In the rows, zero is written as 128.
The rows of A fall into a few groups, and each row is roughly a mix of its group's hidden directions.
A (190 x 13):
[[117 141 184 138 157 119 142 103 131 143 130 151 153]
 [142 118  76 109 106 158 123 140 142 106 134 124  94]
 [155 136 133 136  80 162 104 132 129 144 130 164 143]
 [150 150 147 143 106 115 126 143 128 153  94  80 112]
 [114 128 173 141 157  92 120 113 105 150 127 133 159]
 [131 112 104 109  90 135  87 123 134 129  88 153 137]
 [131 156 152 134 163 135 125 145 123 134  80  91 122]
 [120 143 135 159 159 131  99 125 136 165 121 103 167]
 [135 111 120 138 101 132 140 100 113 145 160 182 137]
 [132 151  93 115 177 116 138 107 151 109 144 148 141]
 [143 140 117 123 104 152  95 122 142 124 131 165 176]
 [112 125 129 138 162 113 172 136 116 107 113  90 101]
 [108 112 133 162 118 136  96 100 147 162  96 132 148]
 [155 116 115  89 117 150 155 138 102  97 117 137  98]
 [153 150  98 116 130 114 128 130 172 130 108  87 145]
 [107 129  85 131 147 142 128 111 109 105 171 156 137]
 [145 128 160 130  94 146 119 144 136 152  87 103 104]
 [143 135 147 141 171 148 117 147 125 118  85  94 132]
 [133 137 146 131 183 132 120 153 129 109 106  87 127]
 [108 125 171 151 156 100 128 111 112 156 121 130 159]
 [ 85 106 149 150 153 137 125 128 119 131 170 153 111]
 [110 128 170 123 153 111 120 102 114 154 139 140 171]
 [146 134 132 114  93 155 104 129 145 135 137 174 160]
 [139 126 179 140 116 113 121 153 133 167  98 122 110]
 [161 152  94 124 122 107 108 112 140 119  83 117 148]
 [136 122 149 139  97 123 115 139 138 150  72 101 108]
 [142 126  75 118 105 159 132 144 148 102 147 117 108]
 [110 124 132 167 175 140 134 131 152 106 136 147  97]
 [126 113 116 124  98 127 146 102 120 139 168 179 131]
 [106  98 159 151 127 148 128 138 114 132 154 161  92]
 [116 122 136 167 126 127  86 123 157 150 105 119 162]
 [145 115 153 125  93 130 120 140 142 150  80  95 118]
 [134 123  75 112  93 143 120 153 142 110 121 111 103]
 [129 125 166 133 105  97 111 159 138 130  84 112 117]
 [ 85 109 150 151 149 132 128 128 127 116 156 165 101]
 [ 99 151 181 133 156 120 134 115 106 137 130 142 155]
 [109 132 131 169 130 127  95 110 153 155  99 137 159]
 [ 97 142 130 148 140 103  92 125 157 144  90 135 151]
 [104 130 156 143 156 164 130 126 125 142 145 159  88]
 [ 91 150 107 122 159 124 139 139 107 112 175 139 142]
 [159 123 107  99  84 145 152 140 114 102 138 146 112]
 [155 145 168 111  97 101 122 143 105 148 101 116 136]
 [105 111 125 137 169  95 148 127 120 115 125  91  97]
 [138 150 150 125 168 129 121 155 118 128  84  93 126]
 [148 136 141  88  91 137 139 134 128 134  86 136  98]
 [153 167 181 103 105 138 135 122 121 134 119 142 135]
 [145 138 131 137  94 161  99 125 134 141 136 177 149]
 [150 130  88 116  99 147 137 132 156 110 123 118  84]
 [120 117 115 137 102 133 141  93 127 150 172 169 140]
 [135 143 137 115  94 167 102 131 142 129 138 170 156]
 [114 143  97 135 168 107 139 108 123  97 162 152 134]
 [101 137 113  97 149 137 134 132 117 108 169 161 157]
 [136  96 117 140  91 139 131 106 130 134 173 162 142]
 [150 108 142  98  97 142 108 117 110 175 107 123 137]
 [142 135 139 133 160 137 112 155 127 106  78  93 123]
 [144 126 112  89 106 146 162 131 111  99 117 144  94]
 [108  88  95 165 166 128 122 144 129 123 139 118 111]
 [113 131 164 134 159 139 170 138 123 125 170 115 113]
 [ 96 119 159 133 144 140 130 121 116 145 160 172  99]
 [103 150 132 146 139 108  93 133 158 146  89 122 154]
 [119 128 161 137 157 136 168 146 127 122 168  96 126]
 [ 99 101 156 143 149 148 115 127 103 122 142 154  87]
 [133 152 147 177 147 116 101 137 129 146  94 125 151]
 [120 128 170 142 150 106 128 106 106 154 132 137 173]
 [150 142 127 110  93 158  96 126 146 135 128 164 158]
 [129 127 107 146 103 126 141 102 117 147 188 149 136]
 [138  97  83 166 150 125 125 148 134 104 146 122 109]
 [157 148  97 113 108  94 135 122 138 124 101 107 165]
 [105 121 125 146 150  80 153 122 108 132 130  95  98]
 [140 129  91 116  95 119  82 121 127 126  96 151 143]
 [135 122  64 117  99 139 130 137 127 102 127 115 105]
 [121 131 155 145 163 152 178 121 134 121 151 102 123]
 [123 126  97 122  96 114  82 126 126 118  91 157 122]
 [132 140  79 130 158 125 134 105 121 111 174 142 136]
 [100 115 162 137 139 171 129 139 117 140 163 144 101]
 [156 121  87 113  96 165 131 137 150 115 131 125 100]
 [120 115 132 131 176 115 168 129 112 126 119  97  96]
 [106 125 150 147 148 106  87 135 146 149  94 101 142]
 [ 92 110 157 138 138 141 119 125 120 131 161 173 104]
 [136 132 153 129 166 142 114 158 146 109  96  89 139]
 [153 151 169  98  90 113 119 129 134 151 104 124 135]
 [117 111 126 133 165 104 161 133 113 129 129  78 106]
 [124 119 161 126 160 137 178 124 131 133 164 109 142]
 [135 132  83 107  88 123  88 118 119 132 104 141 133]
 [147 132  97 136  93 115  81 121 124 137  92 143 117]
 [138 130  91 116  90 126  82 124 130 121  91 141 128]
 [103 113 154 161 140 155 125 130 109 144 157 154  93]
 [137 156 134 120  97 155 114 122 137 150 144 173 159]
 [124 144 113 115 164 137 157 104 118 122 177 149 144]
 [151 121 144 139  92 138 117 124 132 160  78 104 118]
 [150 109 115 103 109 139 160 127 101  99 154 147  97]
 [153 129 110 116 122 147 165 126  93  98 136 128  87]
 [101 142 140 156 151 107  96 119 139 169 108 118 152]
 [108 132 171 136 156 138 174 142 131 125 146  98 121]
 [127  98 135 152 149 134  87 125 147 135 116 146 175]
 [120 117 113 137  90 125 143  99 130 139 180 158 129]
 [ 95 135 168 131 161 110 128 108 111 137 125 154 161]
 [123 120  70 108 107 152 128 148 144  98 128 134 112]
 [162 139 151 103  85 131 119 134 101 150 120 122 159]
 [108 120 137 142 151 107 170 139 128 130 133  92  86]
 [125 121 108 136  89 123 142  97 116 141 155 177 124]
 [135 118  97 129  86 130  82 125 125 134  88 137 127]
 [106 122 116 122  90 115 138  96 127 162 167 153 126]
 [121 126 169 126 164 147 172 134 135 133 160 119 142]
 [ 91 123 134 141 128  97  91 120 162 156 133 124 155]
 [117 129 151 134 168 131 168 141 132 118 167 101 146]
 [127 129 144 108 172 127 120 152 123 115  97  82 114]
 [157 150 104  93 121 119 134 126 149 114  97 110 166]
 [149 122  94 119 110 157 125 148 162 108 132 124  86]
 [127 135 140 114 110 176  93 133 149 137 153 158 149]
 [113 125 184 146 157 113 128 123 115 162 125 125 152]
 [105 138 138 142 166 100  90 140 144 143 111  99 148]
 [ 93 137 134 146 162  97 101 111 126 169 114 122 139]
 [111 128 129 151 153  94 162 125 111 137 126  95  89]
 [142 120  83 133  93 135  88 109 124 126  97 139 130]
 [127 122 112 166 170 122 123 126 155  99 164 137 116]
 [ 97 134 138 164 136 102  95 116 152 161 126 122 153]
 [115 127  90 132 164 119 140 103 123 106 163 149 155]
 [131 128  88 127  95 121  86 113 123 124  90 152 130]
 [142 145 158 147 176 132 119 153 120 127 100  94 136]
 [ 93  89  93 144 166 139 122 111 146 133 141 133 118]
 [144 133 127 110  95 143  93 119 124 130 130 171 168]
 [109 115 176 145 157 143 170 135 129 123 151 118 130]
 [ 98 116 108 154 177 136 123 136 112 102 161 138 133]
 [101 129  90 126 166 118 137 116 127  97 162 148 144]
 [112  92  91 174 163 131 123 120 136 128 145 122 121]
 [ 98  97 162 122 133 158 115 138 106 107 148 156 108]
 [ 99 115 159 157 121 156 139 147 121 129 154 141  87]
 [140 145 120 146  93 125 110 116 135 125 121 187 152]
 [137 136  95 119  97 128  83 117 125 112  98 161 135]
 [109 130 111 132  85 125 139  94 138 155 157 162 134]
 [ 94 151 179 124 160 103 128 110 111 137 128 131 137]
 [119 141 130 125  81 130  92 123 128 119 140 170 159]
 [133 144 133 141  77 151  99 129 131 127 132 172 145]
 [129 149  85 125 147 123 128 113 110 107 180 145 128]
 [ 95 124 151 133 166 141 176 133 133 118 151 106 129]
 [142 140 127 123 103 149 109 120 138 140 140 182 167]
 [ 85 124  96 167 155 136 131 106 133 119 146 132 151]
 [120 129 165 130 156 142 178 131 128 128 162 103 129]
 [113 122 169 137 162 138 172 139 132 126 161 111 120]
 [144 115 114  91 101 146 162 126 112 100 134 146  95]
 [115 136 184 134 155 104 128 114 114 148 131 138 162]
 [151 118  70 127  92 134 116 133 142 114 119 118 104]
 [119 138 187 134 162 114 140 109 117 143 136 143 151]
 [105 117  97 167 164 146 142 132 144 106 161 125 126]
 [140 130  87 124  92 110  86 113 115 120 105 150 137]
 [153 150 121 120  82 155  95 128 134 134 121 145 161]
 [158 151 156 120  93 119 126 150 113 130 125 134 177]
 [ 97 111 160 135 150 168 134 138 113 109 144 155 103]
 [115 124 165 138 163 126 169 144 131 123 160 102 140]
 [121 110 109 128  95 122 133 102 126 146 179 162 139]
 [139 180 181 114 105 126 134 119 135 132 117 131 132]
 [136 116 142 138 101 124 105 140 147 142  66 111 118]
 [101 131 118 110 166 122 154 120 124 103 173 148 144]
 [102 129 104 120 156 142 142 118 112 110 181 155 133]
 [100  95 152 156 136 121 135 130 108 137 157 153  90]
 [115  92  97 150 161 124 144 133 155 105 123 158 116]
 [ 99 138 179 116 162 113 126 107 119 147 142 134 151]
 [116 108 122 139 162  97 147 132 123 117 119  80  95]
 [128 114 186 115 154 110 135 130 118 152 125 148 158]
 [129 127  93 135  99 109  85 116 124 119  90 154 117]
 [150 124  75 118  95 143 132 138 141 103 120 122  96]
 [105 115 162 132 159 137 174 138 128 131 162 107 127]
 [126 134 174 150 152 103 120 123 124 142 142 140 176]
 [132 111 171 141 105 148 136 133 128 165  88 107 133]
 [106 137 172 140 153 101 123 102 112 156 133 122 158]
 [125 128 107 127  84 130 148 103 133 133 158 177 130]
 [118 123 109 121 151 116 146 107 111 104 184 153 139]
 [131 143 137 114 105 157  86 116 127 132 131 178 147]
 [133 125  78 117 105 166 133 156 132  94 132 137 117]
 [110 136 150 163 153 122  97 123 144 162 103 108 153]
 [140 143 164 116  91 121 122 153 103 153  97 114 149]
 [136 145 137 118 160 120 113 166 130 109  95  84 125]
 [144 151 132 125  87 161  99 127 144 138 129 169 146]
 [113 126  76 152 137 147 129 102 142 117 157 105 108]
 [113 131 151 119 165 126 116 143 142 114  76  98 116]
 [136 131 151 129 185 129 116 149 113 124  95  98 128]
 [122 104 108 112  89 128 134 105 131 137 162 173 136]
 [136 163 103 109 125  79 120 102 128 128  99 116 145]
 [171 137 105  99 109 127 130 133 150 135 113 104 170]
 [101 149 178 145 159 114 125 112 134 136 135 145 158]
 [ 91 112 157 151 142 140 125 128 111 126 148 158  85]
 [140 114  89 121  83 126  83 120 118 125 108 144 131]
 [137 125  66 118  99 127 119 135 135 106 132 107 103]
 [105 109  99 148 167 155 128 135 133 112 173 122 125]
 [100 134 147 140 153 121 107 112 133 181 117 102 146]
 [100 121  92 118 159 135 136 112 125 102 166 159 138]
 [117 122 100 128 152 116 127 116 118  94 171 159 158]
 [123 115 119 150 156  98 161 133 117 124 118  81 101]
 [130 156 160  77  93 129 130 144 115 132 103 132 132]]
Here is one row of each group, with its name. Which group are the others in?
[137 139 127 125  94 142  96 120 138 127 132 182 160]  W
[136 114  67 123 102 125 129 138 124 107 109 118  97]  P
[113 131 163 137 161 130 172 137 121 132 168 110 124]  E
[129 130 145 115 155 121 116 164 143  95 104  83 117]  V

[160 122 172 135 111 129 124 148 144 162 100 103 115]  E
[133 141 143 158 157 113  89 149 130 145  98 110 158]  V
[128 130 120 149 160 136 123 123 174 107 155 129  85]  P
[158 133 163 100  93 142 119 143 108 151  97 138 133]  P
[149 132 155 135 104 119 121 148 142 149  85  87 114]  E
[119 116 156 124 148 140 177 127 130 107 165  98 129]  E
[130 125 128 141 121 128 141 116 153 130  75  85  98]  E
[113 105 105 157 165 140 116 125 152 128 173 111 125]  P
[104 144 136 168 150 108  96 121 143 160 121 106 151]  V
[147 158 168 101  95 120 110 135 122 153 130 100 141]  P
[126 124 168 119 151 141 165 145 125 134 177 114 134]  E
